The groups are shells, one inside another, around one centre. There are 2 groups. The rows also spread widely along two directions, which tell nothing about the groups. Groups are numbered from 0 in the order they first appear among the rows asked about.
The table:
  27   31   71   29   80  106 -127    4    9   12  -17  127  -15  -55  -66    8   53   29   46   22   66  -43  -48   68 -127   16    4  -36   14   67   92  -32
  7  12  27  30  30  49 -73   7  -1   1 -14  57 -10 -36 -24   6  25  21  30   1  47 -33 -24  20 -78  10   5 -12   5   9  45 -11
 26   0  -8  -1 -49   1  89   3 -28 -35 -10 -76  -1 -51  83   7 -38 -28  -7 -37 -24   9  52 -54  67 -12 -17 -10 -25 -40 -37  18
 -29  -12   -2   70   81   37 -127   -8   22   44  -10  127  -16   -4 -126    2   56   70   60   14  107  -93  -98   66 -127   21   35   18   35    2   97  -30
  27    4    2    2  -56    2  114   15  -39  -59  -17 -103  -13  -71  116    1  -41  -29  -12  -33  -21    8   66  -74   83  -10  -28  -19  -41  -48  -47   29
 -23  -15  -29  -76   41  -97 -118  -40  108   76   44  125   92  127 -127  -28   67    9   -5   45  -43   36 -121  127  -63    0   49   49  111  123   20  -13
 -6   1   0   5   0  -5  -7   4   5   1  -4   3   5  12 -15  -3   9   7   6   0   7  -6 -11   4 -13   1   8   6   8  -3   2   2
 23   3 -16 -17 -25  39  35 -17 -32  19  13 -27   2 -57  68  34 -52 -35  -9 -32 -40  34  65 -29  65 -13  -7 -13 -22 -12  -9 -14
  44   34   64   53   -9  120   16   34  -72  -58  -40  -38  -60 -127  127   25  -25   -8   17  -30   44  -25   77  -77    3    2  -38  -57  -72  -46   20    0
 -3 -11 -17 -19 -40 -30 109   2 -24 -27   5 -90 -16 -12  83  -3 -45 -25 -31  -6 -42  28  57 -53  99  -9 -22  -6 -34 -30 -54  18
  9   8  -7   4 -38  -6  60  12 -17 -19 -10 -67   2 -17  52   4 -16 -13  -7 -19 -13  16  31 -46  52  -9  -7   0 -15 -36 -28  14
  60   22   99   -5   68   89 -121   -6   12  -44  -17  126  -17  -88  -17  -20   33   -3   30   21   30  -41  -25   78 -105   18  -25  -59    0  112   57   -2
  43   35   76   54    6  118   -8   39  -63  -67  -45  -15  -61 -127  113   13  -10    2   24  -18   56  -40   58  -59  -27    8  -37  -61  -63  -30   29    4
 15  23  29   2   1  24 -31  13   4 -10 -12  14   7  -9  -8   0  21  -2   9   0  10   5  -8   9 -18   0   0 -10   6  17  13   0
  2  -8 -19 -12 -15 -36  11  -7  20   2   3  -3  30  36 -31  -9   6  -6   2  -8 -12   5 -22  15   3  -4  11  18  25   4 -11   9
-47  -9   7 -10   6   2  87  11 -52  -8  15 -85 -83   4 107  -1 -48  -2 -70  52 -33  40  84 -67 115   7 -39 -21 -84 -33 -50  -9
  79   31   14   27  -46   99    2    4  -41  -21  -24  -12   23 -127   82   51  -32  -35   51  -86   15   -9   54  -43   -8  -18   -2  -30   -6  -32   26   -4
 54  73  84  39 -12 100 -96  56  -5 -28 -51  21  22 -64  -2  15  64   6  48 -23  61  -6 -14  -6 -74  -4   4 -30  12   3  51   0
 16   4 -16 -10 -52 -18  81   9 -14 -21  -4 -81  15 -10  56   8 -25 -25 -10 -29 -30  24  39 -45  72 -16  -6   3 -11 -35 -38  16
-23  -8  -7 -13  56  29 -80 -27   5  62  29  77 -14  20 -49  19  -5  10 -11  33  -5  13  -4  46 -25   6  10  -2   3  44  38 -42
  26    7   25   13  -35   36  109   18  -62  -66  -19 -100  -52 -105  127    4  -50  -26  -17  -21  -12    1   92  -88   84   -3  -44  -37  -72  -51  -41   22
 -4 -56 -37 -29  11 -52  69 -48   0 -16  27   4 -13 -12  18 -21 -52 -19 -17   1 -38 -20  11  17  28   5 -15  -1  -9  18 -30  13
  -5   17  -11   40  -62  -13   88   45  -27  -32  -30 -116   -2   -8   67    6   -2    4   -3  -28   19    1   32  -89   53  -10   -2   12  -23  -93  -34   25
-15  -2  -9 -22 -24 -41  63   6  -2  -9   8 -59  -3  34  26 -11 -14  -9 -30  12 -33  29  21 -23  66  -6  -8   5 -13 -12 -39  11
-56 -52 -49  18  20 -69  45 -19   2   7  14  -6 -33  44 -23 -25 -11  32 -11  21  16 -41 -27  -2 -14  11   5  27  -7 -34 -16   5
 38   7  35  21  -5   4 -10  15  14 -59 -32  17  13 -44  -9 -27  30   3  36 -23  36 -50 -35  12 -65   6  -6 -13  17  11  10  32
 -2   1   8 -18  21 -26 -56  -6  40  11   5  55  28  59 -80 -18  37   8   7  18   2  -1 -55  55 -43   4  15  13  39  47  15   2
 16  -5   0 -15 -30 -14  70  -1 -13 -32  -1 -54  -2 -23  55  -5 -26 -24 -17 -11 -30  12  36 -29  58  -5 -19 -11 -18  -8 -39  15
 14   0  -3 -11   7  -6 -43 -14  25  16   6  47  35  15 -56   1  17  -3  19  -8   2  -6 -34  41 -39  -1  14   6  37  31  19  -5
 -5 -19 -36 -30 -33 -55  84 -12   1  -3  17 -58  11  30  30  -5 -32 -24 -27  -7 -50  28  25 -19  80 -10  -5  13  -5 -13 -48  14
-13  -6  -7 -13  12 -13 -11  -7  10  13  11  13   3  34 -22  -4   3   4 -10  16 -10  14 -10  19   4   4   3   6   5  14  -2  -6
 17 -38   4  -6  12 -28  59 -24  -4 -59  -2   1 -26 -52  37 -33 -28 -12   0  -3  -7 -47   2   8  -5  12 -25 -18 -15  19 -23  29
 -7  -2 -24 -44 -30 -57  39  -6  23  14  20 -35  36  76 -20  -8  -2 -19 -27   5 -53  48  -1  10  64 -10   5  19  21  17 -38   9
 -8 -10 -40 -27 -18 -57   8 -15  31  27  15   0  44  67 -55  -5   5  -6  -2  -7 -26  20 -28  26  12  -7  24  30  40   9 -12   5
  6  13  14 -18  -9  -8  -2   8  13  -4  -1 -10  14  25  -7  -5  12  -8 -11   8 -19  24  -4   6  20  -4   2  -1   7  18 -11   3
 -61    5  -56  -54    8  -82  -76  -13   72  114   45   39   71  127 -127    5   46   13  -30   42  -45   79  -69   68   16  -10   55   64   76   42    2  -33
 -8 -18 -26 -13 -16 -41  45 -10   5   0  10 -27   8  23   2  -8 -15  -7 -14  -5 -21   5   1  -4  31  -4   3  13   4 -10 -26   9
  11    3   -9  -21  -60  -37  112   16  -15  -39   -5 -106    4   -2   79   -6  -28  -30  -25  -19  -42   35   47  -58  102  -12  -16   -1  -21  -35  -61   29
 11  18  26  21 -28  50  66  25 -52 -36 -17 -78 -45 -77 116  16 -31 -13 -15  -8   0  11  74 -76  62  -1 -30 -29 -64 -49 -22   5
 -74  -12  -51   -2   38  -57  -94   -7   52   99   26   68   28  127 -127    2   53   50   -4   43   18   12  -84   61  -59    4   51   61   57    7   35  -34
 -2 -46 -77 -51  -8 -60  37 -60  21  47  48  20  39  34 -33  12 -50 -29  -9 -22 -65  22  -1  38  38 -10  18  27  32  25 -22  -9
  48   38   71   62  -18  124   44   45  -84  -78  -49  -65  -67 -127  127   21  -30  -10   17  -34   49  -31   91 -100   16    0  -45  -64  -85  -62    9    9
 -9   2  11  -4  16   4 -21   0   2   7   3  12 -12  13  -9  -1   7   8  -7  17   2   3  -2   9  -3   3  -4  -3  -5  11   4  -8
  8 -16 -48 -47 -50 -73  73 -20  23   7  19 -47  54  53  -7  -5 -19 -33 -16 -26 -61  39   1   4  69 -15  10  25  32   2 -47  18
 34  31  -5  49 -43  59 -23  21 -19   6 -33 -16  32 -70  16  40  12   2  52 -64  44 -17   7 -38 -37 -13  18   5  13 -61  32  -7
  37  -19   16   -5   61    1 -127  -40   59   -3    0  127   42  -15 -127  -26   44   14   62   -8   37  -75 -105  126 -127   15   21    0   75  100   65    3
 -45   29   89   27   92   80 -101   36  -23    3  -11   56  -97    0    8   -9   37   49  -29   93   50   -7    8    7  -42   26  -30  -41  -63   32   43  -31
 -4   3   0   8 -38  -3  96  20 -35 -38 -10 -98 -29 -29  94   0 -30 -13 -24 -10 -11  13  57 -76  78  -4 -23 -10 -47 -58 -43  16
 -15  -36  -49   21   82    4 -127  -57   57   95   27  127   45   35 -127   16   39   44   70   -6   59  -75 -122  127 -127   15   61   39   91   54   99  -44
  18   17   40   -1   56   37 -127   -8   33   15   -6  118   17    3  -89   -7   49   17   34   15   31  -24  -60   80 -109   10   12  -12   39   74   59  -13
Some new rows, each followed by its group:
   1   23   30   -4   44   26 -127    0   39   34    0  100   27   40  -98    0   53   20   21   24   23   -2  -58   69  -85    6   19    2   42   62   51  -20 0
 28  -8 -61   1 -53 -41   3 -17  34  21  -2   3  87  11 -62  18   7 -12  50 -72  -2 -14 -45  16 -33 -17  44  41  71 -24   6  13 1
 -41  -44  -82  -82   -1 -127  -11  -49   95   70   56   47   92  127 -127  -29   24   -6  -23   25  -75   47  -92  101   12   -9   47   71   98   72  -29    2 0
 -60  -92 -127  -40  -58 -127  127  -52    9   23   51 -114   15   98   17  -17  -84  -23  -50  -19  -83   15   18  -37  127  -11    9   63    3  -67 -101   24 1
  18   20   39   58   10   84   -3   25  -52  -35  -29  -11  -54 -114   81   16  -10   11   20  -15   54  -38   41  -52  -28    6  -22  -34  -52  -47   25   -3 0
  32   22   65   43    9   91   10   27  -52  -62  -36  -18  -61 -127  104    4  -11    0   11   -9   40  -31   51  -50  -13    9  -38  -54  -60  -21   13    7 0
  37   13   27   22  -39   50   82   22  -54  -66  -28  -83  -36 -117  127    9  -40  -26    1  -36    3   -9   74  -79   53   -5  -36  -37  -56  -51  -25   21 0
  35  -52  -89  -84  -69 -127  110  -65   55   -6   37  -28  104   63  -39  -22  -43  -63   -4  -55 -102   24  -25   46   67  -23   20   43   75   39  -70   42 1
 -20  -30  -70  -74    4 -127  -48  -49  102   67   47   77  108  127 -127  -26   38   -4    1   11  -57   28 -108  118  -28   -5   54   64  113   85   -7    0 0
 -32  -19  -34  -39   58  -75 -127  -40   98   82   34  127   72  127 -127  -22   71   30   20   39   -1   -3 -127  127 -112    9   54   52  106  100   44  -18 0
-39  26  43 -32  21 -13 -11  30   9   8   7 -26 -29  92   1 -20  28   6 -59  74 -28  64  14   0  63   7 -19  -8 -28  34 -24  -6 1
  70   52   62  -20 -101   28  127   53  -41 -106  -39 -127    6  -86  127   -4  -25  -64  -26  -42  -49   61  102 -103  127  -23  -49  -46  -51  -32  -78   49 1
 24  18  39  20  18  47 -43  12  -6 -22 -19  34 -11 -53   3   0  19   7  21  -2  35 -29  -7   7 -52   7  -9 -23  -5  14  28   3 0
-16  -4  -8  -1   4 -14  -4  -1   7  13   5   1  -2  28 -17  -3   5   7  -4  10   1   2 -10   7   2   2   6   7   7  -1   0  -2 0
  33   23   62   30   -6   81   42   30  -60  -64  -31  -48  -61 -122  127    6  -26  -10   -2   -8   22  -14   72  -67   27    2  -44  -53  -69  -28   -2   11 0
  34   22   74   66   38  126  -32   23  -65  -55  -37   23  -82 -127  102   15  -13   13   30   -8   71  -60   48  -42  -58   15  -36  -63  -69  -22   47   -8 0
-76 -45 -69 -34   4 -84  77 -24   0  49  43 -51 -26 102  -2  -4 -40   4 -64  46 -54  40  22 -15  92   0   3  34 -20 -23 -51 -12 1
 -83  -27  -65  -14   -7 -111   41    2   29   53   27  -46    9  127  -68  -18   14   29  -42   41  -21   34  -34   -6   49    2   27   59   19  -33  -37   -2 1
 -27   31   47   84    0   77   29   66  -73  -38  -45  -80  -94  -73  112   12    2   37   -8   13   76  -23   59 -108   12   11  -28  -26  -87 -101    8   -3 1
  5   5   9  27 -20  35  58  16 -46 -26 -14 -61 -36 -67  90  14 -32  -6  -5 -15   8  -2  58 -65  44  -2 -22 -18 -49 -53 -15   2 0
  7   2   0  10   3  21 -16  -2  -5   5  -3  18   3 -25   0   8  -2   1  14 -14  14 -10  -1   1 -20   1   4  -1   2  -5  15  -5 0
 -48    7   45   93   41   94   18   46  -92  -25  -30  -48 -127  -98  122   12  -20   49  -16   40   86  -47   69 -101   -4   24  -41  -38 -113  -96   21  -19 1
  2  43  37   0  16  81 -70  21 -19  36  -1  18 -10 -14  16  34  12  -1  -7  17   4  44  33  -9   9  -4   0 -19 -18  13  32 -33 1
  1  12  37  30   3  46  28  25 -43 -40 -20 -38 -56 -68  81  -1 -13   4  -9  10  23 -16  44 -54  17   6 -28 -30 -57 -34  -3   4 0
 13  20  36  24  28  46 -87  10  10  -1 -17  64   1 -22 -40  -1  41  21  31   5  42 -26 -33  31 -80  10   8 -10  14  23  44  -7 0
  9  -3  15   4  -7   2  40  10 -19 -34  -9 -33 -22 -33  50 -10 -12  -6  -9   0   1  -8  24 -24  24   0 -20 -16 -23 -11 -18  14 0
-57 -24 -73 -20  11 -51 -33 -29  28  97  43  29  29 113 -91  22  -4  16 -16  18 -28  34 -30  32   9  -7  41  52  36  -4   8 -37 1
  -9    3    8    2   61    1 -127  -15   58   51    7  127   38   66 -127   -6   67   35   37   27   40  -26 -100  104 -127   12   39   20   68   70   70  -24 0
-54 -28 -68  18  15 -28 -27 -15   8  75  21  26   5  60 -66  23  -4  30   2   5  16  -7 -29   9 -26  -1  34  47  19 -38  21 -30 1
-14 -20 -36 -14 -41 -46 106  -6 -16 -14  10 -86  -8  11  60  -3 -40 -21 -30  -8 -41  27  42 -48  89  -7 -12  13 -23 -38 -54  16 0
 -29  -21  -32  -77   55 -103 -127  -48  118   83   47  127   95  127 -127  -31   72   16    1   48  -36   26 -127  127  -88    3   55   55  120  127   29  -17 0
